Each row of Y is roughly a mix of the hidden directions of one of a few groups.
Y:
[[ -6 -14  28  43  34   3 -24  -7 -25 -31]
 [-27  13  -3   5 -29 -27  29 -32  21  38]
 [ 11 -32  27   5  21   1 -13  54  24  14]
 [-10 -20  24  37  41   1 -38  -4 -13 -22]
 [ 21  -9 -30 -20 -38   1  -5   4 -12  53]
 [  1  -3  14 -26   4 -21 -52   8 -29  37]
 [  2  18  -1  60 -24 -18  18 -23 -24  -6]
 [-23  -7  12  31  33   5 -13 -26 -29 -42]
 [-18 -19 -37 -29  23 -20 -16 -17 -18 -39]
 [ 13   1  36  13 -31  18 -21   0  51 -19]
 [ -8  41 -21  10  -1  -5  17 -49 -26 -24]
 [ 10  23  39  20 -34  37  -6   7  19  27]
 [-19  34  -8  38 -39 -14   8 -24 -25 -17]
 [ 21   7 -28 -31 -39  -2  33  13  18  30]
 [-23  -9 -35 -16  45 -40   6 -20   2 -11]
 [  0  -9  19  41  31  10  -7 -18 -39 -34]
 [-35   6  -9 -44  -1 -15 -39  -5  22  26]
 [ 12   1  32  23 -23   5  29  24  10  49]
 [  1  -5 -38   0   2  28   1   5 -62   9]
 [-21  42 -33   6 -13  -9   3 -43 -27 -13]
 [-33  32  30  16 -23  -8  28  -9  22  32]
 [ 10  33  35  27 -13  33  -6  -8  35  24]
 [-10  18 -25 -39  36  15  10 -34  -3 -30]
 [-36  24  43  19   6 -27  -5   8 -36  -3]
 [  7   8  25   5  11 -26  30   5 -29 -54]
 [ -6   0 -16  20  -3  17  54 -12  30 -36]
 [-22  10  41  16  19  -4  -7  37 -38 -22]
 [-15  20 -30 -44 -28   0  24  -3  34  16]
 [ 20   8 -25 -18 -31   7   7  30  40  35]
 [  2 -42 -21  -6  29   9  -2  42  -8 -36]
 [ -2 -18  26  29  39  -9 -48  16  -2 -15]
 [ 36  20  -1   1  32  39 -36  -2  16 -21]
 [ 35  -8   6  38  -4  18  50   2 -13 -20]
 [  7 -23   8  -6  28  14 -23  41 -30 -38]
 [-32 -13 -31   9 -23  24 -11 -44 -13  26]
 [  5 -27  17 -48  18  18 -10  40  23   8]
 [-24  31 -30 -24 -38  -1 -11 -38 -13  -6]
 [ 23 -31  34 -14  23   7 -16  36  35  -1]
 [ 21 -24  12 -33  51  12  -3  27  19  11]
 [-26 -28  -8 -38 -27 -20 -17  17 -39  -5]
 [ 46 -16 -16  -8  23  10 -33   7 -32 -28]
 [ 24 -19  15 -41 -37  29 -32   1  -1  14]
 [ 13 -12 -29 -13 -30  11 -12 -12 -26  54]
 [-44  15 -15 -42   4  -6 -31 -12  28  12]
 [ 16 -24  20 -23  48  12  -1  40  19   4]
 [ 27 -24  15 -47  40  20  14  14  11   8]
 [  7 -34  21 -33   1  12 -16  46  24  20]
 [-23 -31 -30 -31  22 -30  10  -4 -37  -6]
 [  8  -8 -27  23   9  14  42   6  36 -38]
 [ 32 -31  31   7  30  12  39  25  -3   5]
 [-19   9 -21 -58  -1  15 -24 -23  18 -18]
 [ 28 -29 -44 -21  -1  30   4  -2  35  -9]
 [ 28 -17   9 -48  45  19  14   4   7   9]
 [ -1  19  -1  14  34  24 -27 -41  32 -24]
 [ 41 -33 -39 -20   5  -1 -22 -12 -24 -17]
 [-21 -25 -17 -32  40 -35  15 -18 -20 -12]
 [ -6  14 -28 -11  -7  19 -36 -26  25 -46]
 [ -5  10   8   3  44  21 -20 -46  24 -25]
 [-18 -12 -36  -8 -25  22 -16 -26   5  48]
 [ 24 -18 -42 -22 -24   0   1 -37  26  21]
 [-29 -26   2 -30 -26 -38  12  23 -16  28]
 [ 22  29  45  31 -11  17   4   9  32  21]
 [ 12  -5   9  14  19  16 -53  26  25  33]
 [-18  -6  14  31 -60 -11 -23  20   9   1]
 [-39  22  43  23   4 -30   6  14 -27   6]
 [-13  30 -29 -13 -20   1   8 -56 -18 -15]
 [ -2  -3 -33  -6 -37  -5  39 -34  22  24]
 [ 19  10 -11 -24  -3 -14  22  40  52  -5]
 [-21  37  28  20 -11 -28   6 -26   9  38]
 [ -8  -9 -14  -2  -7  25 -32  -3  36  54]
 [-43  29  37  12 -17   1  22   3  27  23]
 [ -6  20  50 -12 -40  26   0   9   7  28]
 [ 19 -29  19 -18  52  14  10  33  16   1]
 [ -9 -16   4   9  16   8 -51 -22 -41  28]
 [-14   3  -5  -9 -22 -17  54 -24 -19 -35]
 [ 42 -10 -27  -3  27   5 -28  -6 -30 -34]
 [  7  -6 -47  12  19 -37   7 -34 -25 -16]
 [-26  -9  25  20  23  -9  17  54 -18 -17]
 [ 13  12 -27 -36 -42  -6  30  11  19  26]
 [ -4   4  16   5  27 -19  17  23  36 -53]
 [-19  17  43  13  15   1 -11  28 -43 -25]
 [-27  28 -18  26 -43  -8  13 -27 -27 -14]
 [ -4  20  -9  48 -33 -16  21 -23 -33   6]
 [-15  26  -7  41 -50 -21 -16 -16 -12  -3]
 [ 54  -8  26  14  -3 -16  13  38 -23   1]
 [ 13   7  30   5  35  15 -41  31 -20 -26]
 [ 13   3 -42  12  10 -40   2 -47 -16   2]
 [ 13 -35   9 -51  19  19  -9  21  26  15]
 [-30 -37   8 -35 -12 -35   9  13 -25  20]
 [-23 -24 -23 -36  28 -37  12  -8 -30  -8]
 [  9  15  36   7  19 -25  17  13 -23 -52]
 [-24  16 -36 -41 -17   3  31 -19  28   2]
 [ 13  27  43  22 -27  30 -12   2  34  13]
 [-14  20  21 -20  30  -4 -13 -39  38 -27]
 [-21   9   0 -38  38 -43  26 -14 -10   3]
 [-20 -21 -37 -32  16 -21 -18 -16 -13 -40]
 [ 36   0  -4  41   1  27  41   2 -15 -25]
 [ 21 -24  10 -38  53  19  14  11  14  -3]
 [ -5   0  46 -18 -24  39  -7  36  14  12]
 [ 14 -41 -40 -20  -3  26  16  20  30 -11]
 [ 33  35  -4  40  14  29   4  -9  32 -12]
 [  4  19  38   6  -9   8   7 -15  63   5]
 [-17  20 -19  35 -48 -21 -17 -29  -8   5]
 [-33  33 -42 -11 -12  -1   3 -38 -23 -11]
 [ -3 -26  21 -19 -15 -23  -5  -6  51 -37]
 [-14 -20 -30 -24  40 -27  -6 -16 -26 -30]
 [-17  -1 -17 -35  41 -33  32 -17 -20   1]
 [ -1 -18 -13  32   3  29  36 -42 -26 -13]
 [-27  24 -22  -6 -56  -7 -21 -26  -9   2]
 [-25  34  55   8  -9  -6 -16  -1  12  30]
 [ 37 -11  25   1  60   4  17  11   7  -6]
 [ 27 -37  21 -18  26   4 -22  25  37  15]
 [ 16  16 -23  -1 -23 -23   3 -58  -1  28]
 [-23 -26 -42 -30  18 -22  -9 -11 -26 -26]
 [ 17  15 -15 -34  -3  -7  24  33  51   2]
 [-32  37 -34 -30 -17   1 -16 -31 -11 -14]
 [  0  13 -30 -49 -24  -9  14  12  34  25]
 [-25 -26 -43 -34  10 -20 -10 -11 -25 -25]
 [  3   0 -18  23 -10  15  57  -7  20 -37]
 [-27 -24  11   9  28   0   8  55  -8 -28]
 [ -4  -3 -24 -11 -45   0  41 -30  18  25]
 [ -9  38 -23 -19  14   2   1 -49 -10 -33]
 [ 10  32  43  22 -20  31  -4   1  26  26]
 [ 17  16  32  27 -39  32  -5  22   3  29]
 [  6 -15 -28  32 -28  16  -1  31 -31  35]
 [-10   5 -23  -6 -38   3  39 -31  32  25]
 [-21  28  -9  40 -47 -19 -13 -19 -13  -8]
 [ 10  -3  10  21  25  19 -52  27  27  23]
 [-19  14  -8 -37  38 -41  27 -13 -13   1]
 [-23 -22 -25 -32  20 -43  17   3 -32   4]
 [ -2   3 -18  17  -6  22  56 -12  31 -29]
 [-27  39  42  14 -24  -8  15 -11   7  31]
 [ -6 -13 -33 -22  19   1 -26 -22 -12 -53]
 [-23  -4  21 -18 -19 -30  22  23 -19  48]
 [-21  -6 -38  -2 -22  31 -10 -34   1  40]
 [ 20  36  16  39  20  29   7 -16  31  15]
 [ -4 -26 -40 -14 -13  -7 -15  18 -51 -18]
 [ -2 -33   5  -7  22   6 -12  46 -32 -36]]
Which two rows in each list fit none of the groups? Every other row fits one group, some only roughly. Give them in the order they come.
    J_81: [ 45  -9 -24 -14  11   2 -30   4 -15 -46]
    J_702: [ 4 42 42 21  8 10  6 -3 12 43]
    J_886: [  3  45 -40  25  -7   1  20 -30  -2 -25]
    J_281: [ 37 -23   4  10  -5 -14 -35  27 -35  29]
    J_65: [-18 -25   3 -28 -51 -11  18  22 -11  30]
    J_716: [ 16 -41 -37 -14  -5  13  28  35  -7 -24]
    J_341: [ -8  -8  15  21  -5 -14  13 -25 -60 -30]
    J_648: [ 13  -8   2   4   6  10 -57  11 -16  47]
    J_741: [-17 -26  26 -17   7 -39  15  16 -43  20]
    J_606: [-21  26 -33 -47 -15   9  -1 -36 -16   0]
    J_996: [ -3   1 -42 -21 -11  26 -12   5  43  35]
 -> J_81 J_886
    J_335: [ 19  19  -1  43   2  45 -24 -14  28  -9]
    J_67: [ 11  13   9  59 -29 -11  16  23  25  -6]
    J_574: [  5  34   2  55  27 -12  22   0 -22 -14]
    J_593: [-20  15  38  -6 -18 -21  19   7  -1  55]
    J_586: [-19  20 -22  18 -43 -41  14 -13 -19 -21]
    J_210: [-24   9 -23 -58 -27  10  -9  -4  -4  28]
    J_569: [-13 -33 -37 -24 -23 -28   5  17 -29 -24]
    J_515: [  2   1  14  28 -58 -19 -27  10   1  26]
    J_405: [ 22 -29  28  19  34  -6 -45  16 -14  10]
    J_592: [-28 -25   0 -40   9 -41  24   8 -26  15]
 -> J_67 J_586
    J_298: [ 12  -1 -23 -10 -41  17  45 -25 -15  27]
    J_114: [-34   1  18  11  27  -8 -10 -30 -18 -50]
    J_199: [  7 -14  29  62 -15 -11  14  19   0 -18]
    J_946: [ 32  28 -17  20 -10  34  -5 -12  42 -25]
    J_38: [ 16 -47 -34 -17   1  19  25  26  -5 -25]
    J_661: [-12  40  23  13  -9  -8 -11 -40  29  33]
    J_201: [ -6  -4 -21   9  55  -8 -21 -27 -16 -33]
    J_234: [ 15  22  34  21 -27   6 -10   4  54  -9]
    J_834: [  9  10  12  68 -23 -21  -2  -4 -12 -13]
    J_689: [ -6 -10  14 -48  28  32   6   8  34  23]
    J_676: [-34 -22 -23  -4 -18 -16  -1  25 -46 -28]
 -> J_689 J_676
